One turn moves each row of this set onto another row. After a few examples, where does it send each row asked below?
dokag: [-13  -3 -12  -1 -11  16  10  19  27  13  17  -6  14  13  -2  10]
Dore: [ -3  -2   0   7 -15 -10  -6  31  35   2  -6  -5   3  -9   8 -12]
nis: [ -2  11 -15  16  10  18  -1  15  17  12 -11  -6  10   5 -10  -5]
nur: [ 11  -5   9  -5 -19   6  -6  13  16  21 -12  16   9   7 -16  -9]
Kap: [  1   1 -10 -11 -11  17  -7  -7  22   6 -13  15  -1 -10 -11  -7]
fitel: [-11  -2   3  -1  -3 -11   8  10   4  -2 -17  12 -11   7  -4  -5]
kekas: [-18   5 -10  13  -8  12  -4  -2  25  -4   0   7  20 -18   2   3]
dobuk: [-18   9  -4   5  -2  -9  13  11  11   8 -24   9   1  -6  -1  12]
talor: [-14   6 -10  -3 -14  20  15  20  22  11  13  -2   3  -1  -7  17]
Tude: [  1   7 -12   3   7  14  -7   4  10  -7  -8   1  -1   7 -13 -14]
ralos: [-14 -16   1 -11 -19   1  -2  -3  17  13 -17  14   1  10   3 -13]
Lanos: [  3 -14   5  16  -7  13   6  18   5   5   2  22  -1  -5  -9 -10]
Pog: [ -2   1   0   4 -18 -10  -4  34  36   4  -1  -6   3  -6   0 -10]
bag: [-23 -12 -11 -11 -18  24  -8  24  -3   5 -13   0   7  -3   5  -1]
dinav: [-16   4  -6  -8 -12   9  16  26  16  16   5  -4   7  13  -6  18]
raza: [ 15 -11 -13   0  -1  -6  -7  31  29   9 -10   6  15  -8   1   0]
Tigat: [-19   1  -2   5 -21  15 -11  26  16  -3  -9  -9  -2 -12   9 -15]
gorig: [ -6 -14   5  24 -16  17   8  18   8  19  -6   9  12  -5  -4   7]
vomor: [ -8  -3  -5   0  -6  20  -6  12  20  17  -3  16   3   3  -4 -31]
pab: [-17 -11  -6  -8 -18  21 -11  22  -3   3 -21  -1   8  -6   7   1]
Dubev: [-20  -1  -7  -5 -19   6  14  14  27   8  13  -2   8   4   1  19]
sur: [-24   5  -1   0 -23  13  -8  29  17  -3  -3  -8  -1  -9   5 -15]
gef: [-15  -5   1  11 -11  -6  -5   8  19   9 -11  -6  27  18   4   1]
gused: [  0 -12 -20 -14  -1   7  -9  21   7   6 -20  10  18 -10   3  12]
zuvo: [ 14 -11 -17  -5  -3  -5  -4  28  31   8  -5   5  12  -8  -4   5]
pulug: [-10  -1  -2   0  -8  -1  -5   0  14 -14   4  23  14 -13  -1  -4]
mal: [-11  14   3 -13  -8  -7  -4   9  23   7 -12  23   7  -3  -5 -16]
sab: [-18  10 -17 -11  -3   9  11  18  25   8  10  -3  12   9  -3  13]
pepop: [ -3 -18 -23 -18  -4   8  -5  19   8   7 -16   9  14  -6   1  13]
Gimir: [  1 -13   7   2 -12  -1 -12   5   7  -3  -2   4  21  20  -5  -8]

talor goes to sab
Lanos goes to Tude
mal goes to ralos
Now find these:
gused goes to Dore
gorig goes to nis
pepop goes to Pog

